[[ 44 -27  13  42  28 -25  65]
 [-34 -36   4  10  -8 -20  36]]
|
[[-34 -36   4  10  -8 -20  36]
 [ 44 -27  13  42  28 -25  65]]

[[-72  36  -3  17]
 [  2  -4 -25   1]
 [ 44  35  58   6]
 [ -4  24  46  55]
 [ 57  54 -49 -25]
 [ 67 -21  15  12]
 [-11 -53 -13 -58]
 [-18 -29  62 -29]
 [ 19  13 -29 -14]]
|
[[-11 -53 -13 -58]
 [-18 -29  62 -29]
 [ 67 -21  15  12]
 [  2  -4 -25   1]
 [ 19  13 -29 -14]
 [ -4  24  46  55]
 [ 44  35  58   6]
 [-72  36  -3  17]
 [ 57  54 -49 -25]]

[[ 31  -4  16 -20  13 -57 -17   0  29]
 [-13   4 -13   8  -3   2  22 -10  -9]
 [ 19  -7  23 -11 -14 -17 -17  11  21]
 [ -2  -5  -9 -14  -7   8  -7 -19  -9]]
|
[[ 19  -7  23 -11 -14 -17 -17  11  21]
 [ -2  -5  -9 -14  -7   8  -7 -19  -9]
 [ 31  -4  16 -20  13 -57 -17   0  29]
 [-13   4 -13   8  -3   2  22 -10  -9]]

[[-39  61 -43]
 [ 57 -36  -1]
 [-34  13   2]
 [-16  20  -4]
 [ 32  68  48]]
|
[[ 57 -36  -1]
 [-34  13   2]
 [-16  20  -4]
 [-39  61 -43]
 [ 32  68  48]]

[[-18  17  23 -30  45  61   9  -2  30  19 -49  25   4]
 [  0  26  -4 -36  61 -14 -24   6 -25  45  -6  20 -51]
 [ 12  13  18  -4   3  20  -1   7  16  16  15 -15  36]]
|
[[ 12  13  18  -4   3  20  -1   7  16  16  15 -15  36]
 [-18  17  23 -30  45  61   9  -2  30  19 -49  25   4]
 [  0  26  -4 -36  61 -14 -24   6 -25  45  -6  20 -51]]

[[67 30  5 26 28  9]
 [72 25 51 16 30 73]
 [56 34 45 22 24 41]]
|
[[72 25 51 16 30 73]
 [67 30  5 26 28  9]
 [56 34 45 22 24 41]]

[[ 41 -34  18 -37  -7 -12  23]
 [-12   5  17  22  35  26 -25]
 [ 34 -25  16 -21   3  -5  12]
 [ -2  12 -23 -10 -30  11  13]
 [ 53 -53   8 -76 -41 -33  55]]
|
[[ 53 -53   8 -76 -41 -33  55]
 [ 41 -34  18 -37  -7 -12  23]
 [ 34 -25  16 -21   3  -5  12]
 [-12   5  17  22  35  26 -25]
 [ -2  12 -23 -10 -30  11  13]]

[[  0 -36  31 -36 -10 -40  -2  -7   9 -23   4  -8  -4   0 -20]
 [-43  -1  19 -37 -35  -3 -22   0 -13 -10   0  12  -1 -11   2]
 [ 12 -41  13  21  26  55 -26   6  -2 -31  -3  -6  10 -23 -30]
 [ 26  10  36  23  -9 -62 -33  -3 -27   8  -2  13   7   9  13]]
|
[[ 12 -41  13  21  26  55 -26   6  -2 -31  -3  -6  10 -23 -30]
 [  0 -36  31 -36 -10 -40  -2  -7   9 -23   4  -8  -4   0 -20]
 [-43  -1  19 -37 -35  -3 -22   0 -13 -10   0  12  -1 -11   2]
 [ 26  10  36  23  -9 -62 -33  -3 -27   8  -2  13   7   9  13]]
---
[[-37 -16  -2  29  27  56  36 -36   1  27]
 [ 15  39 -25  16 -12  14   1   5 -31 -45]]
|
[[-45 -31   5   1  14 -12  16 -25  39  15]
 [ 27   1 -36  36  56  27  29  -2 -16 -37]]

[[-10  39 -54 -61 -63]
 [ 27  17 -57 -53 -46]
 [-52  19 -41 -42 -45]
 [ 15   7  50  55  44]
 [-54  34 -27  34 -11]
 [-37  47  31  52  33]
 [-54  18 -37 -32  11]
 [ 52 -35 -60 -44 -60]
 [-17 -29  42  26   2]
 [ -8 -53  52  47  55]
 [ 31  53  36 -29  34]
 [ 14 -62  27  44  34]]
|
[[ 34  44  27 -62  14]
 [ 34 -29  36  53  31]
 [ 55  47  52 -53  -8]
 [  2  26  42 -29 -17]
 [-60 -44 -60 -35  52]
 [ 11 -32 -37  18 -54]
 [ 33  52  31  47 -37]
 [-11  34 -27  34 -54]
 [ 44  55  50   7  15]
 [-45 -42 -41  19 -52]
 [-46 -53 -57  17  27]
 [-63 -61 -54  39 -10]]

[[  7  -1 -11  -3 -37  26 -13]
 [ 41 -37  25  17  12  17  38]
 [ 24 -13 -13  -1 -64  52 -13]
 [ -7   0  16   5  51 -34  19]]
|
[[ 19 -34  51   5  16   0  -7]
 [-13  52 -64  -1 -13 -13  24]
 [ 38  17  12  17  25 -37  41]
 [-13  26 -37  -3 -11  -1   7]]

[[ 25  51  20  44  55  51  51 -41 -30  36  34 -18  64  40  54  54]
 [ 61  58 -66 -68 -64  50  53  32 -11  56  52  24  51  53 -57  59]
 [ 44  66 -51 -52  48  65  54 -57 -45  64  21 -57  58  52  33  66]]
|
[[ 66  33  52  58 -57  21  64 -45 -57  54  65  48 -52 -51  66  44]
 [ 59 -57  53  51  24  52  56 -11  32  53  50 -64 -68 -66  58  61]
 [ 54  54  40  64 -18  34  36 -30 -41  51  51  55  44  20  51  25]]

[[ 26 -16  19 -27   8 -14   9  34  -7 -23]
 [ -2 -30  28   0  29 -25 -60  29  -8  13]
 [ 11 -33  11  28  36 -17 -59  29  -8  18]
 [-30 -25  22 -15   9 -11 -33  43  16  45]
 [-17 -21   8  -4  10 -16 -24  31   7  45]
 [ -1  22  26   2   8   2  -1   1 -16   3]]
|
[[  3 -16   1  -1   2   8   2  26  22  -1]
 [ 45   7  31 -24 -16  10  -4   8 -21 -17]
 [ 45  16  43 -33 -11   9 -15  22 -25 -30]
 [ 18  -8  29 -59 -17  36  28  11 -33  11]
 [ 13  -8  29 -60 -25  29   0  28 -30  -2]
 [-23  -7  34   9 -14   8 -27  19 -16  26]]

[[ 18  34 -34  33 -32  -2 -51 -18  15]
 [-40 -35   1 -19  19 -19   2  -7  15]
 [  6 -18  16  40 -30  -5 -23 -62  -6]
 [-72 -42  14 -19 -12 -39 -15 -17  19]
 [ 23  37 -22  16 -21   6 -24   8   3]
 [ 32  10 -17   3  27  19  11   8  -1]
 [ 26   4 -56  25  30   7 -34 -29  29]
 [ 11  13  33  10 -36   5   9   1 -26]
 [ 17  29 -16   9 -14   6 -15  11   1]]
|
[[  1  11 -15   6 -14   9 -16  29  17]
 [-26   1   9   5 -36  10  33  13  11]
 [ 29 -29 -34   7  30  25 -56   4  26]
 [ -1   8  11  19  27   3 -17  10  32]
 [  3   8 -24   6 -21  16 -22  37  23]
 [ 19 -17 -15 -39 -12 -19  14 -42 -72]
 [ -6 -62 -23  -5 -30  40  16 -18   6]
 [ 15  -7   2 -19  19 -19   1 -35 -40]
 [ 15 -18 -51  -2 -32  33 -34  34  18]]

[[-25  -1  -6  68]
 [  8  46 -30 -45]
 [ 19   0  -2 -25]
 [-24  -6  -2  67]
 [-25  -2  -6  68]]
|
[[ 68  -6  -2 -25]
 [ 67  -2  -6 -24]
 [-25  -2   0  19]
 [-45 -30  46   8]
 [ 68  -6  -1 -25]]

[[ 17  -8  18 -68]
 [ -1  -8  27 -49]
 [-25  45  -1  41]
 [ 18 -27   9 -54]
 [ -1 -67  -1  -3]
 [-35  33  39 -11]
 [ 22  -1 -25   2]
 [ 63 -14 -25 -72]
 [ 37  10  -8 -57]
 [ -6  11   9 -11]]
|
[[-11   9  11  -6]
 [-57  -8  10  37]
 [-72 -25 -14  63]
 [  2 -25  -1  22]
 [-11  39  33 -35]
 [ -3  -1 -67  -1]
 [-54   9 -27  18]
 [ 41  -1  45 -25]
 [-49  27  -8  -1]
 [-68  18  -8  17]]
